Turns in one plane each, and the order they were made in; the first pair answered:
N:
[ 20  -5  17  24   0  16   8  -9 -21   7   5  12   2]  ->  [ 20  -5  13  22  -6  13  23 -13   0   3  -8  -6  16]
[-15  10 -17 -18   4  -8 -17   0  16   0  13  -7  -8]  ->  [-16   8  -3 -15   2  -3 -21   5   0   7  22   2 -16]
[  9  -3   2  10  20  12  -1 -14 -11   9  11   5  -3]  ->  [  7  -6  12  12  11  15   8 -14  -7  12   9  -3   2]
Z:
[-20  10  -2 -21 -11 -14 -10   7   9  -5  19 -14 -12]  ->  [-18   8  -1 -17  -6 -14 -16  14 -11  -6  16   3 -20]
[ -2  -2  34  21  -2  23   7   4 -31   3   2  12  -1]  ->  [  5  -5  26  26  -1  21  17   0 -27  -3 -14  11   7]
[-11   5  12 -16  -2  -4 -17  -7  -4   0  17   6 -22]  ->  [ -4   2   7  -6   3  -5 -15  -1 -19  -7   2  20 -22]
T:
[ 25   5 -10   1   9   8  -2 -21   6  20  29   6  -1]  ->  [ 27   3  -6   5   7   9   2 -22   5  22  29   5   0]
[-8 -2  6 -2  0 -2  4 -1 13 -1 -6 -9  5]  ->  [-6 -3  3 -1  1 -1  4 -1 14 -3 -7 -9  6]
[-10  -4   5  -7 -15  -1   4  13  11  -6   0  -1   9]  ->  [ -9  -5   4  -5 -15   0   6  12   9  -7  -3  -1   9]
Pairs:
(two turns a pair)
[-21   0  11   2  -8   1   4  -8  10  -1 -16  14   3]  ->  [-21   3   0   1   1  -3  -4 -10   6  -4 -14  21  -2] -> N then N
[ -5 -11  11   4   7  -8  -6  16  -9   1 -13  15  -6]  ->  [ -5 -13   8   1   1  -9   5  13  11  -3 -23  -1   5] -> N then N
[  6 -10  16   3 -18  16   5 -19  -1  14   3  -6  10]  ->  [ 11  -3 -25  -4   3   3 -11 -28   8   2  -2   5   8] -> N then N
[-17   5   6  -2   2   2 -12  -1  12  -5  35 -13 -10]  ->  [-16  -2  28   6 -10   8  -1  11  -1  -3  25 -11  -6] -> Z then N
[  3  -9  -1 -13   4 -11 -31  25 -18  -4   5   8 -13]  ->  [  8 -17  19  -1 -10  -4  -9  31 -22  -1 -11   0  -1] -> N then Z
[ -9  -2   2 -11  -7 -16 -27  17  -3   3  13   4 -11]  ->  [ -4  -5   6  -5  -7 -15 -23  21 -16   1   5  12 -12] -> Z then T
[  5 -12   8   5  -3  -1  23  21 -21  -3 -35   4   6]  ->  [  8  -8 -17   0  11  -9  12  17 -17 -11 -37  13   4] -> N then N
[  3  12 -19   5  -6 -10   8 -15   9   1   5   4   8]  ->  [  2   9   2  10  -9  -2   3 -10 -12  10  16  13  -2] -> N then N
[-12   8  14 -10 -10   8 -12  12 -17   0  18  13 -11]  ->  [  7  -1  -4   6  -3   5   7  12 -20 -17 -19  20   3] -> Z then Z
[10  2 20  3 -4 17 16 -5 -9 12 14 -4  2]  ->  [ 20   1  -5   7   3   9  24 -12   2  -2  -8  -5  12] -> T then N
[ 16  -1 -10  11   6   0   9  -8  -3  -8 -18   2   9]  ->  [  7   6 -21  -2   7  -5  -2 -12  14  -8  -7  -7   7] -> T then Z
[  2   3  -9  -1   4   2  -7   7 -14  -1  -8  12  -5]  ->  [ -3   1  12   0  -7   7  -1  11 -15   6  -1   4  -5] -> T then N
[-15   0  14 -14 -12   2  -6  10   6  -2   4 -12  -5]  ->  [-15  -2  13 -11 -14   0  -1  13   6  -6  -4 -12  -2] -> Z then N
[ 12  -2   3   2 -11   9  15  -9   8  16  -6 -20   6]  ->  [ 17   2 -27   2   8   0   1 -13   4   5 -11  -2  -1] -> T then N
[-14   3 -10 -12  -2 -15  -3  16   1 -18 -20  -4  -6]  ->  [-18   5  -9 -15  -4 -14  -3  13   9 -15 -14 -11  -5] -> Z then Z
[ -1  -1   4   3   3  -3  -3   4 -10   6   3  11  -4]  ->  [ 2 -1 -4  5  7 -6  0  3 -7  2 -6 12 -1] -> Z then T
[-14  -2   2 -11  -7 -11   0  -1   8 -10  -4  -8   0]  ->  [-13   0   4 -10  -1 -10 -10   2  -7  -6   5   4  -9] -> N then N
[  1  -9  34   8 -12  19   9   2  -7  16   1  -3   5]  ->  [  5  -5  -8  -1  -1   3  15  -9  24  -2 -24 -16  20] -> N then T
[ -4  -7  -7  -1  -6  -5  10   6   4 -18 -28  -6  11]  ->  [-19   0   5 -14 -14  -3   1   3  16  -4  -1 -21   5] -> Z then Z
[-12   0  13   7   3   0  -8   4   2  10  11   5  -1]  ->  [-5 -4 15 15  3  2  1  5 -6  8  0  8  3] -> T then Z
[12  5  6  0 -4  2  8  7 -6 -2 -5  0  9]  ->  [ 8  7  8 -3 -6  4  8  3  1  2  2 -8 10] -> Z then Z
[ -9  -3   7  -1  -8   0   4   8  -7  -4   6 -12  -6]  ->  [ -7  -3   3  -1  -8  -2   8   8  -1  -7  -3 -14   0] -> Z then N
[-14 -11  -6  -9   7 -12  -6   6 -13  -4 -30  10  -9]  ->  [-21 -10  12 -12  -1  -8  -7  10 -16   5 -17   7 -13] -> T then N
[-16  -8   5 -10 -15   9   4   3  11   2   2 -11 -10]  ->  [ -9  -7 -14  -7  -8   5   6  -4  18  -7  -9  -9  -3] -> T then N
[ 6  6 -7  5 13  4 -2 -9 -2 -1 -3  7 -4]  ->  [  2   9  -9   0  13   2  -3 -12   5   0   1   3  -4] -> Z then T
[ 25   3 -24  18   4   9  14 -23   8  -1   0   1  15]  ->  [  8  11  -9   3  -2  12  -2 -24  16  13  32 -10   5] -> Z then Z
[-12  12 -15 -14  12   1 -28  -7   1  10  31   3 -17]  ->  [ -8  -1  28   4  -7  15  -9  10 -26  16  23   7 -15] -> Z then N
[ -2  -4 -10  -2   0 -11 -10  15  -8 -11 -21  11  -1]  ->  [-11  -3   9  -7  -8  -7 -14  21 -14  -3  -6   9  -8] -> T then N
[ -3  -5  -8  14   8   2   4   1 -18   6  -4  11 -10]  ->  [  1  -5 -14  13   5   2  17  -8   4   3 -13  -6   4] -> Z then Z
[  7   6  -4  -9  12  -6 -18  -3  -8 -11  14   4 -10]  ->  [ 10   0  16   0   3   1  -8   3 -22  -6  11   6  -7] -> Z then N
[  6   0   0   9   1  -1   5   4 -10  -6  -6   6  -1]  ->  [  4   1   4   6  -1  -1   2   6 -13  -4  -4   8  -3] -> T then N
[ 18  -6 -11  10   4  -3  12  -2  20   2 -22 -14  12]  ->  [  4   3 -15  -7   5  -7  -5  -3  32   6   1 -21   3] -> T then Z
[ 22   0 -12   5  13  -8  -9  -1 -20   8  19  13 -11]  ->  [ 27  -7   5  14   4   0   5   2 -26  11  10   8  -4] -> Z then N
[  1   8 -17   3  15  -2 -19 -14  -4  -3  11  20  -8]  ->  [ -2  -2  28  10 -16  11  11  -6   3  10   8  -7   7] -> N then N
[ 10  -5 -14  16   4  -6  23 -14   1   5  -7  -5  13]  ->  [ -4   3  -2   2  -3  -3  11 -14  11  20  23 -15   5] -> Z then Z
[ -1   1   8  -6   3   5 -18   3 -19  -4  15  13 -14]  ->  [ 11  -5   9   5   1   8  -3   3 -27 -10  -4  16  -6] -> T then Z
[  1   0  -1  -2   1   3   0   1 -11  -7  -5  12  -3]  ->  [ 2  0 -4 -3 -1  3  8 -5  4 -9 -9 -1  6] -> Z then Z
[ -4   4  10   0  10   5  15  -8  23  -2  -5 -10  -6]  ->  [-12   7  19  -4  11   7   0   0   7   3  11   1 -20] -> Z then Z
[ 31  -8 -12  18  15   4  26 -26  16  -5 -10  -9  24]  ->  [ 13   4 -23  -4  19  -2   5 -30  36   0  13 -18  14] -> T then Z
[ 13   3  -9   1  17 -10   5   0 -15  -9  -7   7 -10]  ->  [ 11   6 -15  -2  19 -12   3  -2  -7 -10  -7   3  -9] -> T then Z
[ 15 -19 -27   9  15  -7  13  -5 -17 -15 -22   9  15]  ->  [ 12 -23   9  17   3   5  16   5 -38   0  -9  13   8] -> N then N
[  3   1   0   0  -5  10  -9  16 -14  -6  -3  15   4]  ->  [  8   0  -8   2  -8  10   5   9   4 -11 -15   2  17] -> Z then Z
[  1   2 -12  -1  22  -1  -3  -7 -11   6  15  -4   2]  ->  [ -1  -3   9   2   7   6  11  -4  -8  11  12 -18  11] -> N then N
[-27   1  15 -18 -14  -4  -9  20   4  -1   3 -10  -6]  ->  [-12  -7  25   1 -19   5  12  18  -4  -2 -15 -11   6] -> T then T
[  7  -6   1   9  -1  -1   9   7  -9  -6 -13   8   1]  ->  [  3  -3   2   2  -7   0  14  -1  13  -1  -5 -12   8] -> Z then Z
[-13   5 -11 -13   6 -13 -23  14  -3  -8   0  10 -12]  ->  [-10  -3  25   0  -9   2  -6  20 -17   3   2   5  -8] -> N then T
[-15   1   4 -14  -8  -3  -2  19  -4   9  -8   1 -12]  ->  [-13  -1   7 -12 -12  -3   7  18   1   8 -14  -6  -7] -> N then T
[ -1   7  12   2  -1   9  -9 -14   9  15  28  -5  -1]  ->  [  8   3   3   8  -3   9   7 -20  21   7   9 -14  13] -> T then N
[  6 -11 -17 -10   0 -13   5  19   4 -19 -11  11  -6]  ->  [ 11 -14 -13  -3  -1  -9  11  19  -2 -17 -13  12  -3] -> N then Z
[ 12  -5 -20  -2   9  -6   6  -5 -11  -2   6  11   3]  ->  [ 13  -6 -12   1   8  -3   4  -5 -16   3  11  12   0] -> Z then N
[  4   6  -9   0  14   1 -15  -6  -5   3  11  10  -4]  ->  [  1   0  18   4  -8   8   7  -4   5   9   4 -11   9] -> N then N
[ -4   5 -25  -1  15  -7 -19 -10   4 -10   2  19  -8]  ->  [ -8  -4  34  11 -18  12   7   2  -6   8   8  -1   0] -> N then N
[  8  -1   0   2  -2  10   2 -23  14  15  19 -16   8]  ->  [ 13  -1 -19   5   6   8  -1 -27  13   8  13  -9   8] -> T then N
[  0 -11  15   7   4   6  24   0  -9   1  -1   1  12]  ->  [ 0 -8 -6 -1 10 -3 24 -8  8 -5 -5 -7 17] -> Z then N
[ -3   5  18   6 -11  12  19  -5  17  10   7 -19  11]  ->  [ -9  15  -8  -8   4   2  -4 -11  27   7  20 -15   3] -> N then Z
[  2  -4 -22  -7   0 -12   6 -20  34   1   1 -26  13]  ->  [ -8  -3  10  -9 -11  -3   1 -15  24  19  26 -29   4] -> Z then T
[  0   6 -12   0   9  -2 -14  -8  -4   5  22   5  -9]  ->  [-1  3 14  4 -8  7  1 -6  0 14 24 -9 -1] -> T then N
[  1  -2  13   5 -12   7  10  -5   7  11   4 -15   5]  ->  [ -2   2   1  -1  -8   3   9  -7  18   7   0 -20   6] -> Z then N
[-27  13  11 -26  -8 -14 -11   7  -6   6  13   6  -9]  ->  [-26  11   6 -27 -14 -17   3   3  12   3   2 -11   4] -> N then N
[ -1   3  -4   1   8   2  -8   6 -12   6  11   9  -5]  ->  [ 0  0 15  5 -5  7  7  7 -5 10  9 -6  3] -> T then N
[ -5  -2  21   2  -8   3   1   7 -10   7  10  -2  -3]  ->  [-10  -1  17  -5 -12   0   3   4   5   5   7 -13   2] -> N then Z
[  1 -12  24  13  -6  10  10   9 -31  -1 -14  12   3]  ->  [  6 -13   8  15  -4   5  16   7 -21 -12 -31   8  11] -> T then N
[ -1  -4   3  -1  -2   4 -17  10  -3  13  21  -6   0]  ->  [ -1  -3  -7  -4  -5   1  -7   5  17   8   9 -21  10] -> N then N
[  0   5 -13  -3   4  10  -3   5  -4 -21 -20   7   5]  ->  [ -2   2  11   1  -5  16  -1  12 -18 -12 -12   9   0] -> N then N
[  3  -4 -11 -10  14 -17   2   5  -7 -11 -16  11  -5]  ->  [  4  -2  -8  -9  16 -14  -4   4 -13  -6  -9  16  -9] -> Z then N
[  8  -4 -22 -14  -9 -16  15   1  23   1  -9 -10   5]  ->  [ -1   2 -22 -23   0 -16  -8   2  13   8  16   2 -12] -> Z then N
[ -3   0  23   0 -25   9   3 -11   9  -1   0 -28  14]  ->  [ 10  -3  -2   8 -14   3   9 -14   9 -16 -26 -19  21] -> T then T
[ 4  0 18 -7 -6  5 11  3 -5  0 11 -2 -3]  ->  [ 6 -2 11 -7 -6  2 18  1  5 -6 -1 -9  4] -> Z then N
[-16   2  12 -12  -9  -2  -1   9  11   3   7 -12   3]  ->  [-17   2  11 -11 -11  -4   0  11   9   1   2 -12   5] -> Z then N
[-11  10 -27  -8  16 -19 -16  13 -11 -15 -14  18 -13]  ->  [-25   9  24 -11  -8  -6 -13  22 -18   9  13   4 -18] -> T then N
[  8  -3 -10   4  13  -5  -2  -5 -12   9  -4  13  -5]  ->  [  7  -2 -14   3  14  -6  -1  -7  -7   7  -7  10  -3] -> T then Z
[  5   6 -12   0   0  -1   2 -12  14  -4  -1 -12   2]  ->  [ -4   7  -3  -5   0   0 -12  -5   3   3  16  -5  -9] -> Z then Z
[  1   3 -13  -1   6  -6  -8   2  -1  -6  -7   9  -4]  ->  [  4  -3  -1   7   3  -1   0   6  -9  -4 -12  11  -3] -> N then Z
[ -7  -7 -19   6   4 -14 -11   3  -4   6 -12  -3   1]  ->  [-13  -5  -3   4  -1 -10 -16   8 -11  14   1  -3  -6] -> T then N
